(in the rows, 128 means zero)
A single turn carries every row of the set below to another of its rows. Some are shown first; where does it send the rows asked next?
Fon: [130 140 175 130 133 123 173 138  96 110 140 115 118 122 127 129 141 146]
zavu: [129 129 156 118 132 129 126 157 141 106 159 128 140  92 121 126 140 122]
maniv: [141 137 165 152  89 130 181 146 121 104 146 113 115 113 131 141 135 132]
Liro: [154 129 148 141 123 136 176 154 129 104 154 119 108 129 131 153 131 143]
gulam: [158 128 176 155  95 129 151 127 109 117 156 119 121 136 134 152 142 158]
geraz: [108 135 177 132 109 121 144 153 115 122 144 124 129  99 127 100 128 127]
tunid: [124 142 149 164 119 139 160 129 121 117 150 125 121 120 118 110 152 162]
kavot: [144 114 149 134 107 130 143 143 159 117 159 129 107 119 116 127  94 135]
Varak: [146 126 171 153  92 146 172 155 131 109 138 103 117 110 130 148 133 130]
fupi: [149 130 149 122 100 145 120 136 146 133 165 138 130 124 107 125 115 156]
sif: [159 122 161 155 112 117 157 124 134 105 144 134 115 148 134 128 142 164]
gur: [165 118 154 134 116 134 131 158 141 144 136 121 140 160 114 139 138 131]
kolu: [159 127 157 158 103 118 118 130 147 121 129 104 132 151 121 118 143 106]
vozor: [135 134 168 153 109 139 133 146 126 139 153  99 155 118 104 103 160 128]
zem: [139 123 162 134 121 135 148 168 128 126 111 103 133 136 122 125 127 105]
Baz: [134 132 162 157 107 126 126 145 137 142 137 103 153 125 102 115 162 117]
Totu: [162 138 153 125 108 130 135 147 145 136 142  90 132 144 106 149 134 111]
rur: [109 124 159 145 128 145 121 137 127 123 147 126 117  92 127 118 124 130]
Koru: [172 124 180 153 100 131 143 124 110 125 160 130 122 143 129 143 145 147]
Rezo: [138 131 167 119 102 122 116 115 146 122 150 137 129 123 139 109 132 155]
Zov: [145 127 147 156 128 127 125 127 143 138 128 112 123 156  99 104 133 128]
dodan: [128 131 167 129 129 126 108 108 132 112 132 126 109 116 117 110 120 134]
Mav: [141 123 159 161 106 133 106 132 140 131 145 151 119 129 105 124 133 150]
vap: [144 101 181 130 107 118 140 152 137 112 132 142 124 117 114 127 100 127]
Beb: [121 142 168 130 135 117 119 130 118 120 158 118 127 113  90 102 133 142]
bati: [129 144 160 107 119 122 146 159 135 101 138 114 115 105 112 129 116 113]
nugif: [160 116 166 127  93 127 122 162 146 101 139 131 127 131 136 144 118 139]
Pasav: [145 148 177 129 115 111 168 128 118  98 157 104 129 115 126 109 153 124]
kiru: [141 133 172 138 112 123 141 149 110 142 133  96 137 136  96 121 126  99]
Dinit: [158 122 155 138 117 116 118 129 146 121 162 133  98 145 129 140 113 137]
lizam: [142 141 155 172 120 126 152 111 118 117 165 120 102 124 110 138 148 143]
Filem: [143 134 183 131 117 131 153 140 110 140 128 101 119 128 101 129 126  98]
bik: [175 130 155 128 113 136 136 148 147 123 159  90 130 143 118 146 135 116]
kav: [136 124 172 114 110 135 142 164 123 135 152 119 115 117 125 157 111 137]
Kazom: [123 133 153 149 117 109 122 125 162 116 159 125 121 114 122 101 146 148]
zegob: [131 146 152 124 132 126 137 146 137 130 131  99 146 133 112 100 156 121]
led: [139 143 172 142 119 103 171 125 118  96 163 101 125 115 119 123 152 140]
gofad: [141 136 159 169 127 132 150 110 134 120 163 105 104 119  97 126 146 142]
lal: [159 122 167 166 101 119 129 121 154 124 126 118 122 141 119 112 147 111]
Luzi: [138 114 181 107 134 108 139 149 124 125 162 137 130 111 122 135 124 129]

rur -> vap
kolu -> led
gur -> tunid
And these:
Filem -> Koru
bati -> Dinit

A single turn carries every row of the set below to another of its rows. Some are shown first; where does it send the rows asked next?
Q: [134 122 116 146 136 104 136 100 130 148 145 128 133 141 117 125 113 107
 139 117 162 134 117 121  95 132 139 127 114 133 115 117 133 120 122 125
 132 135 128 134 127 100 133 176  86 161 132  99 122 146 126 120 117 104
 149 136]
D: [111 129 103 103 114 139  98 138 146 160 163 167 132 140 110 126 106 136
 130 143 117 125 133 146 107 148 124 128 112 123 121 131 142 128 136 137
 101 104 148 153 145 138 156 158  82 128 133 160 118 134 115 140 123 134
 140 130]
P: [109 133 146 128 104 115 102 125 130 125 117 135 125 101 128 127 120 119
 124 139 129 142 141 122 126 116  97 126 142 142 122 151 107 155 124 116
 131 142 132 130 111 114 130 158  96 126 131 121 144 117 115  75 131 122
 128 128]
L: [113 151 151 116  91 107 108 138 132 137 128 133 130 118 117 140 123 139
 131 142 133 139 152  92 120 117  98 118 128 124 110 148 119 147 127 111
 122 145 159 128 109 111 114 143  93 102 138 123 122 123  87  98 121 125
 126 129]
R: [116 145 116 140 131 119 123 154 111 123 145 125 148 118 126 137 138 139
 119 144 134 101 144 131 115 128 125 124 129 129 130 136 135 121 125 115
 128 133 131 123 137 120 138 121 161 132 108 113 141 151  92 141 113 119
 118 147]
J: [116 126 102 124 108 131 113 151 126 168 138 136 167 169 143 121 113 112
 116 104 119 114 131 120 134 100 107 118 118 104 146 133 109 134 144 121
 115  93 149 153 135 141 139 157 115 139 122 152 113 142 108 111  95 118
 143 140]
K: [113 127 102 109 119 137  92 138 139 160 157 171 112 153 129 140 115 136
 139 132 115 130 129 141 121 159 125 128 118 134 124 134 154 124 128 131
 111  94 146 144 153 123 138 153  93 121 134 168 121 128 110 125 129 147
 132 133]
V: [122 155 149 138 104  94 109 131 141 142 128 144 116 106 122 129 114 130
 131 136 139 136 157 110 110 110 112 128 122 122 115 131 132 150 104 109
 117 141 124 132 110 116 101 140  92 127 139 119 133 118 121 105 132 111
 130 142]
A: [129 129 112 134 140 112 104  86 141 127 150 130 131 151 125 140 139 107
 144 117 143 132 121 103  89 145 133 127 122 117  99 118 135 117 118 116
 138 147 147 126 135 114 165 173  96 144 122 105 130 151 103 116 112 127
 150 148]
M: [ 94 134 105  96 108 115 147 144 145 140 132 164 122 139 131 132 111 115
 136 117 141 151 131 108 117 125 102 129 134 137 151 148 125  80 142 131
 107 104 143 151 147 145 146 160  96 133 103 141 107 120 111 105 116 130
 134 156]
T: [120 123 122 109 127 127 111 149 125 110 135 128 160 123 138 158 146 130
 126 134 134 118 107 133 116 133 126 131 119 129 126 113 148 117 132 122
 131 129 136 119 133 128 142 121 173 125 119 127 131 131 120 127 123 125
 124 146]
N: [113 137 115 139  98 134 111 145 127 171 158 135 160 169 130 134 111 121
 122 104 119 119 131 106 132 105 127 105 129 103 146 126 111 139 141 118
  97  97 141 143 140 140 138 166 111 138 111 154 112 140  95 111 107 126
 136 122]
C: [ 96 122  95 104 108 123 158 136 147 144 144 156 123 147 143 119 108 116
 130 128 158 150 125 117 134 120 112 122 122 133 151 154 132  90 147 124
 104 108 136 136 142 139 142 153 103 150 106 132 108 118 113  92 118 142
 128 147]
U: [118 135 127 107 111 121 117 144 125 127 142 105 131 125 135 141 167 137
 123 142 140 129 130 115 122 130 123 121 132 119 120 134 145 115 143 110
 132 149 153 128 130 113 129 119 157 118 110 118 116 142 109 143 117 116
 130 153]
W: [135 134 114 123 125 103 120 104 129 129 143 122 153 135 114 140 134 110
 147 127 147 150  98 122 112 143 125 115 116 116 108  96 137 131 112 128
 144 120 131 119 123 113 144 174 110 153 120  97 131 146 136 107 107 112
 153 130]

C -> N
L -> T
And these:
A -> P
J -> D
U -> W

